Each named move below is a turn or a mirror, shown by a few rows before and after it. Which moves, in which order, take the first row of each later pair to the second? The first pair is answered.
move q_98:
[  8  -5   0  17   1  -8  29   0 -18 -28  14  14 -24  -3   7   6 -19 -23
  10 -20] |-> [  5   3   4  17   3 -11  31 -13 -16 -18  13  19 -16  -6   0  12 -21 -19
  21 -25]
[-22   7  16 -30  -8  -1   4 -18 -31  40 -16   0   2 -30 -15  12 -29  12
  30  -8] |-> [-19 -43  17 -19  -4  -1  -6  19 -39  18 -16 -11 -29 -22  -5   7 -20  -8
  -6   6]
[  1 -37 -13  11  26  -6 -17  37  -4   2 -17 -20 -14  21  -4 -16   7 -17
 -23  23] |-> [ -7  36 -23   0  21  -8  -2 -18   8  29 -21   1  42   6 -18  -9  -2   9
  33   2]
[-27 -15  21 -12 -16 -10 -13  24 -24  17  10  -1  -9 -21 -18  13 -37  -2
  -3 -22] |-> [-35  -5  19 -16 -15 -14 -10  11 -24  23   5   4  -1 -23 -23  17 -36   2
   9 -27]
move q_606:
[ 49  26  -6  16   8   2   9  13  26 -49  20  12 -17  35  -9  11  -9  15
  -8   3] |-> [ 45   9  -6  24  10  12   6  27  26 -49  13  10  -8  41  -2   4   5   0
 -21   6]
[-16 -25   8  11 -13   3  -5  -2  36  19 -11  -4  -6  -4  34 -35  46   1
   0 -16] |-> [-15  26  10 -18 -17 -17   0 -22  42  28   2   5 -20  -8  20 -17   1  40
  11 -13]
[ 11 -41 -34   4  31  14  11  28  32 -29 -31 -14   4  23   1 -13  32 -35
 -54  24] |-> [  4  -2  -7   5  -4  19  44 -13  22 -29  50 -11 -50 -18  23 -29  55   4
  16 -28]
move q_639:
[ 30  27 -61  46  38 -15  69 -36  -1 -40  13   8 -32  -5  14 -10 -62 -31
   8 -21] |-> [ 30  36 -58  45  35 -16  72 -40   4 -34  17   7 -27  -6  15 -15 -57 -24
  18 -27]
[ 27   8  26  14   6  -8   6  -6  32 -19   1   9  19 -23  25   4  39  23
   4  24] |-> [ 31 -22  16  15  17 -12   0  13  20 -34 -16  10   5 -17  17   7  15   4
 -26  35]
[-22  21   1 -35  -7 -28 -45  16  28  38  17 -14 -26  -6  -2   1   2  63
 -26  22] |-> [-21   7   4 -33   1 -27 -45  33  26  31  10 -16 -35  -1  -9   6  -1  58
 -37  29]
[  3 -37  -6  45  -5  28  11   0 -49   0 -16   1  12   2   0  -6  13 -70
  -2  41] |-> [ -3  12   4  45 -18  31  17 -35 -33  18   3   3  38 -10   7 -18  46 -42
  43  11]
move q_102:
[  6 -14 -46  12   8  -2 -16 -27  30   4  -8  18  26  24  -4 -22 -31  -6
  11  10] |-> [ 17 -27 -44  14  10  -4 -19  -9  26 -14   9  11 -11  28   4 -25 -44  -8
  -4  15]
[  1  -3  14   0 -10  17  -3  -6  15  12  14 -15  25 -18  19 -14  41   4
   4 -23] |-> [  6 -17  17   4 -11  11  -2  16  13  -9  30 -19 -10 -12  22 -12  33   4
 -11 -16]
[ 11  45 -18 -18  25  -6   4 -34 -23  -9  12  25  38   4 -30  13 -38   1
  37  10] |-> [ 28  41 -23  -2  38  -9 -24  -6  17 -19  12  16  53  39 -13   5   4   2
  -4  24]
move q_410:
[-24 -23  23  15  16   7  14 -18 -19  -1 -18  17  22  -6 -21  14   6 -42
  10  -9] |-> [-37 -36  30  -5   6  -4   4  -8 -27  11  -3  10 -17 -14 -23  24 -11 -13
  -5   4]
[-11  36   1  -3 -10  -5  -2 -37  21  -1  15  15   4  -9   9   3  30  17
  35 -22] |-> [-10 -10   2  17  -8  13   3 -20   0 -14   0  15  17 -15  16  -6  46 -32
  28 -25]
[ 13  -5  -9   3   3   2  24 -13 -17 -13  -7  10   0   4  -9   1 -20 -24
  18  -7] |-> [  9 -12  -5  -4  -1  -3  17  -6 -21 -15  -2   3 -20   2  -8   6 -28 -18
   8  -1]
[-30  18 -12 -23  10  14  30 -17 -37  18 -17  10   9 -39  -7  20 -55   2
  13 -11] |-> [-23  25 -15 -15   9  21  38 -21 -34  15 -18  11  30 -34  -8  16 -47 -10
  19 -16]

(2 to 3 moves a pair)
[ 16  -9 -19  22  13  10  15  -5   2 -28 -10   3  26  12  -4 -15   5 -28
  -3  -1] |-> [  3  -7 -16  -6   8  -3  16 -13 -23  -6 -18   5   9  -4 -28   5 -35 -14
  -4   7]  q_410 q_98 q_639
[ -9   2  22  23 -13  27   3   6   3 -20  61 -22 -92 -34   6 -51 -30  21
  36 -37] |-> [ -2 -26   7   2  15  10 -11  34 -16 -31   9 -16 -89  -9 -25 -22 -93   3
 -21  14]  q_98 q_639 q_606
[ 24  59 -12  51  -3  -2  21 -58 -17 -53   9  13  30   6   0  -8 -16  -8
  65 -64] |-> [  16  -16  -12   19    5  -27   -9    0  -51  -70  -10   -1  -61   11
  -19   25 -100  -15  -21   -7]  q_639 q_410
[-32 -13   7  30 -32   3  -5  23  31   6   0   0   7  -9  36  10  25  -4
 -28 -12] |-> [-34  19  -4   4 -26 -12   3  -2  22  15 -20  15  28 -13   2  36 -34   9
 -20  -2]  q_102 q_98 q_606
[-29 -48   8 -24 -14  26 -19  15 -12   1   7 -26 -54 -18 -25   2  18  18
   0   7] |-> [-29  19  -8 -35  -6  19 -22 -15  33  29  -6 -15  15  -3 -38   8  33  46
  14  11]  q_606 q_98 q_102
[ 35   1 -13  21  26  -3  12  22 -12 -58  30   0 -63  28  -6   8 -55 -24
 -26  18] |-> [ 28  84  -3  21   5   7  24 -35  28 -20  52   3   1  13   8  -5   9  25
  44 -26]  q_639 q_102
[  7 -81  11  39   8   7 -13  26 -37 -12   7  21 -27  -4  10   6  -1 -42
 -17  21] |-> [ -5  36   6 -10   3 -22 -28 -35  24  47  18  35  26  -2 -18  31 -14  62
  17  20]  q_410 q_98 q_102
[-12   8 -18 -10  -9   2 -29  20  28  27  10  -5 -22   1 -10 -40  46  33
 -23  -7] |-> [-16  32 -11 -14 -14  -5 -15  -1  17  24  24   0 -39 -13 -17 -34  16  42
   5 -14]  q_98 q_102 q_98
[  9 -45   0   8  14 -17 -47  33 -15 -21  -6   9  13  39   8  11 -19   0
 -55  -3] |-> [  6  21  -2   3   7 -20 -40  -9  26   9   2  13  63  35   4   8   3  46
 -17 -24]  q_639 q_606
[ 46  26 -13   0   8  -9   8  16  16 -43  23   7 -17  34  -5   2 -19   8
 -17  14] |-> [ 43  46 -21  10   3   2  17 -10  25 -29  16   8  26  31  -9  -9   0   5
  13  -3]  q_606 q_98
[ 14   6  21   7  -2  17  21 -13   0   7 -12  29 -14  -6 -17  24 -15  -9
   9 -11] |-> [  4 -15  23  -4  -2  15   3  11  11  19 -15  19 -28  -4 -15  26  -4   2
 -16   8]  q_102 q_410 q_410
[ 42  80 -17  -5  21 -38  -2  -6  45 -34   6  20  27  42 -14  12  -9  29
  17  18] |-> [ 38  51 -13  28  16  -1  17 -15  29 -35  -2  16  68  24   6 -16  42 -21
  47 -14]  q_639 q_606 q_98
[-17 -47  16 -13  -6   7  -4   9 -24  -6  -6 -10 -37  -8   7   3 -19  -8
  -5  12] |-> [ -7  -5  14 -29  -5 -10 -11   3   7  -6  11  -7 -47   4   7   7 -33  28
  -8  13]  q_410 q_98
[ -9   4 -14  12   5 -36 -43  18  28   2 -12  20 -14  34  22   0  11  23
 -30  19] |-> [-16 -23  -2  16  -9 -27  -7  11 -27 -19   0  22 -58   9  16   1 -29  -8
 -11   1]  q_410 q_410 q_102
[ -5 -13 -17   2  13   6  -3  10  -9 -26 -29   5  33  13 -10  -1 -18 -33
 -15  12] |-> [-11  -7  -5 -17   5  -7   0   7 -24 -21 -12   7  -4  -2 -14  17 -51  -4
 -12  19]  q_102 q_102 q_410
[  1  26   5  12  17  -1   2   6  -2  42 -19  -5  50  11 -19  16 -27  16
  22  23] |-> [ -1  27  17  21   2   2   0   4  13  46  17 -12  37   6   2  -2  20  38
  36   2]  q_98 q_639
[-15 -20  -3  -6  -5   4   4 -13 -29  17 -34  -1  27 -14  -7   5 -11 -16
  11  -2] |-> [-15  -2  -2 -20  -8 -11   7 -17 -27  17 -15   4  -3 -15 -20  10 -35  14
  15   1]  q_98 q_606 q_606
[-28 -71  17  15  -6  15  15  -4 -44  -2 -34   4  25 -20  20 -19  18 -64
  38   2] |-> [-23  10   7   8  -4  13  23 -46 -12  15 -24  14  72 -14  11 -18  24 -30
  75 -15]  q_102 q_102 q_98
[-19 -22   2  30 -12  18 -12  -4  -2  29  17  -9   1  -4  22 -17  50  -6
 -11  -9] |-> [ -9 -19   5  31 -13  12 -10   6   3  15  32  -6 -23   7  26 -17  44   2
 -18 -10]  q_98 q_102
[ -8 -26 -19 -21  48  20 -41  14  -8  49 -56  22  24  30 -19   7  -4 -26
   7  19] |-> [-17  11 -13 -42  42  11 -34  -7  -9  64 -37  27  14  16 -27  20 -30   6
  25  17]  q_410 q_102 q_98
[  4 -13 -11  17  23  22 -11   2   8  18 -28   0  24  -1  16  -3  35 -19
   1   0] |-> [ -4  28  -4   3   5  15   7 -29  -5  24   2   4  -1 -23   5   8   3  15
  40 -16]  q_102 q_606 q_102
[-24  50 -26 -20 -33  33  38 -34 -47  20 -27  19 -14 -30   2  26 -53  -6
  98 -52] |-> [ 10 -23 -46  33   9  49 -26  59  33  -4 -63  -7  40  53  47 -12  66 -54
  -4 -13]  q_410 q_102 q_98
[-21  -1 -12 -26 -10  -4 -49 -10  16  45  -1 -48  44 -21   1   7  27  27
   6 -11] |-> [-28   0  -7 -34 -15  -7 -34 -24  -6  47   4 -44  31 -40 -10  10   8  24
  21 -20]  q_102 q_102 q_102
[-13 -37   3  -8   5  16  18  -6 -38   3 -30   4  20  -3 -18  18  -3 -40
  20 -41] |-> [-17  -1  -4 -26   7   2  17 -26 -30  12 -29  10  20   3 -30  31 -21  -7
  28 -35]  q_606 q_606 q_639
[ -6  12  18 -12 -18  -3  13 -21  -9  32  22  -2  -9 -25   6  10  16  32
  18 -15] |-> [  6  -6  -4 -23   5 -16 -16  17   8  22 -15  -4   3  10 -12  25 -11  29
 -43  28]  q_606 q_102
[ 25  53   2  22  10 -21  13  18  51 -48  49 -17  -7  33  21 -19  40  40
  -4  15] |-> [ -7  33  -5 -18  11 -32  34   0 -24 -32 -21   9   0   8 -42  32 -87   9
  -9  45]  q_102 q_606 q_102
[ 19  16 -25  28  26  23  59 -54 -29 -29  -3  30   1  23 -31  14 -52  -9
  22 -11] |-> [ 39  10 -27  48  44  31  24 -20  29 -38  -1  17  25  63  -8 -10  28  -5
 -15  -8]  q_606 q_639 q_102
[  3  63  26   4 -32 -13 -14 -17  62  24  68   9 -31 -18  26   3  40  79
   9 -21] |-> [  11   20  -16  -24   11  -33  -15    9    9   -2  -33   32  -19   10
  -41   56 -101   12  -58   46]  q_639 q_98 q_639
[-47 -39  25 -18 -38  17  22 -16 -48  55  -7   2 -13 -65 -17  -7  -1   2
  35 -13] |-> [ 10  -1  -8  20   1  13 -21  26  61  24  -1  -7  46  21  14 -31  89  11
 -15   4]  q_410 q_410 q_102
[-28  17   7  32   6 -23  40 -77 -27   9  -7   2  21 -21  -8  13 -38 -13
   8  -8] |-> [  6   6   1  43  26 -39   0 -21  32 -31  33 -14 -39  30  14   8 -14  20
 -57  19]  q_102 q_102 q_410
[-16  29  -1   5  15 -19 -12 -38   3  38 -13  48  58  19   2 -19 -13  28
  30 -10] |-> [-10 -11   8  -6  20 -36 -48  16  14  19   9  36 -28  30  16 -18 -27  55
 -31  21]  q_98 q_410
[-14  22   9  22  -8  52   9 -16  -7  31  57   2  12 -34  20 -25  96  -4
  42 -21] |-> [-12  -9  14  18 -11  44 -10  21  -5  17  78 -14 -49 -25  31 -26  93  10
   1   1]  q_102 q_410
[ 18  17 -16 -30   5  23 -14 -11 -14  -9  16   2  16  39 -13   4 -35  -5
  -7  -2] |-> [ 17 -14  -8  -4   3  34 -14   2 -11  -6  24 -10  20  36  10 -19  17 -22
  -7 -14]  q_606 q_639 q_98
[ -1  30  -8  -6   0 -21 -11 -25 -14  -5   2  12  28   7 -18  -5 -47   8
  30  -1] |-> [  3 -14 -16   3  15 -12 -24   7 -16 -15 -22  12  39  24 -15  -7 -32 -27
  -7  16]  q_639 q_102 q_410
[  4  23   2   6   7  15 -33  11  40 -23  17  14 -41  21  27  -6  48  26
 -15   2] |-> [  1  47 -10  -5  19   8 -36   0  48  -5 -13  24  -2  32   5   5  29  30
 -16  16]  q_98 q_606
[ 14  42  -9 -14  -3 -12 -12 -23  10  61  -7  12  34  14 -15  32  -3  41
  53  14] |-> [ 24  41 -16 -16  13 -14 -15 -19  12  48 -19  16  42  27 -20  39 -17  26
  39  26]  q_639 q_410 q_639
[ 44   9  16  36   6  12  18  -5  34 -27  10  19   6  30  31 -25  47 -42
  13 -46] |-> [ 19 -52  26   8  -6   0  10  22 -18 -33   2  10 -70   1  17  -4 -16 -49
 -24 -23]  q_606 q_410 q_410
[ 23 -14   5  27   8  29  28 -15 -45 -16  12   1  -3  -4  18   0 -19 -59
   7 -12] |-> [ -1 -16   1  -5   8  19   9 -18 -45  22 -36   6  32  -6  -6  23 -38 -42
 -18  17]  q_410 q_102 q_639
[-14  61 -11 -24 -12  -2  -7 -61  20  36  -9  23  42 -11 -61  24 -33 -23
  26  -3] |-> [-15  -5   8  27 -28  36  -7 -28  27  18  32  -4  21 -20   1 -27  75 -51
  30 -45]  q_98 q_639 q_410
[ 30  29  28   5 -14   4  13  22 -15 -37  33  21   0 -28 -16  -2  -7 -66
  25  -4] |-> [ 39  49   9   0   7 -10 -13  38  23 -33  19  17  22   9 -24   5  -1 -45
 -14  23]  q_606 q_102 q_102
[ 10  40  11  14  -2   9  15 -26  19  -1  -1 -18  21   5  10   0  19  -4
  26 -16] |-> [ 11   7  18  20   1  13   2  -2  17 -12  14 -29 -14  10  30 -11  43  -7
   8 -13]  q_98 q_639
[ 14 -21  17  38  35   7 -23  32  42 -25   3 -11  23  13  22 -26  64 -13
 -41  -3] |-> [-18   1  26 -11   9  -4  33 -27 -54  -8   3  13 -25 -52 -21  13 -66 -10
  18 -13]  q_606 q_639 q_102
[ 37   1  21  12  43 -11  20  14   4 -69 -14  17 -13  46 -11  -1 -26  -4
 -34  28] |-> [ 24  52  19  10  29   0  24 -26  30 -34 -21  29  53  36 -11  -7  13  12
  17   5]  q_102 q_639 q_102
[  9  23 -41 -27  46  -3  -9 -22  13  -2 -23  23  31   8  -3  37 -46  39
 -37  39] |-> [  0  -7  -8 -12  11  17  35 -36 -38 -29  43  20 -58 -43  32  13 -32  30
  12  -4]  q_606 q_102 q_606
[ -1 -29 -16  21 -13  13 -10  20  -5 -13  -4   1 -18   9  20  -2  13 -45
   5 -10] |-> [ -6  29 -27   3 -11   2  -5 -24   8   6 -19  19  20  11  -5  14 -12 -18
  31 -15]  q_98 q_606
[ -6 -34   7   0   3   6 -28  26   7  14   6 -14 -16  16   6  -9  30  19
 -43  11] |-> [ -5  36   0 -22  -9  -9   0 -29   1  22  25   7 -11  -5 -13   7 -13  48
  21 -10]  q_102 q_410
[ 13 -48 -47 -22  57   0   8  35  -4 -25 -24 -14  52  19   6 -21 -20 -69
  -4   7] |-> [-19 -43 -30 -66  35 -18  13  18 -38  -3   0 -13 -18 -21 -17   4 -84 -28
   6   9]  q_102 q_102 q_410
[ 14  20 -15 -15  25 -13  -8 -19  11  -6 -15  12   8  25 -24  22 -42   0
 -26  20] |-> [  7 -23   2  29  10  17   0  -9  14  -8  10  -1  17   8  22 -22  55 -28
   2 -19]  q_606 q_639 q_98
[ -1 -66 -13  15  14  19 -24  27  35  23 -86  -6  61  34  10   4  19 -34
 -25  26] |-> [ -1 -39  27  32 -27  30  14  -4  21  -6  40 -21 -44 -14  60 -34  58  11
  54 -38]  q_606 q_102 q_102
[ 12 -13 -11  11  17   7 -10  26 -10 -14 -14   8  -2  18   0   5 -15 -23
  -7   3] |-> [  7  21   2   4  -5   6   6  -6 -10  -8  21   7 -26  -9   7   3 -13  14
  31 -20]  q_606 q_410 q_98
[  7 -33  16  29   9  19   7  -3 -67 -13  17  16 -24 -30  26 -37  -9 -37
  25  -6] |-> [ -6  10   4 -12  13 -11  -7 -21 -54  13 -16  22  -7 -23 -16   5 -78   2
   5  22]  q_98 q_410 q_606
[-10  -5   3 -26 -17   1  14 -23 -49  -8  -7  12 -23 -36 -15  19 -76 -22
  20  -9] |-> [-17  23   7  -9 -28  12  18 -49 -19  22   0  16  32 -40   2   3 -15  -9
  58 -41]  q_606 q_639
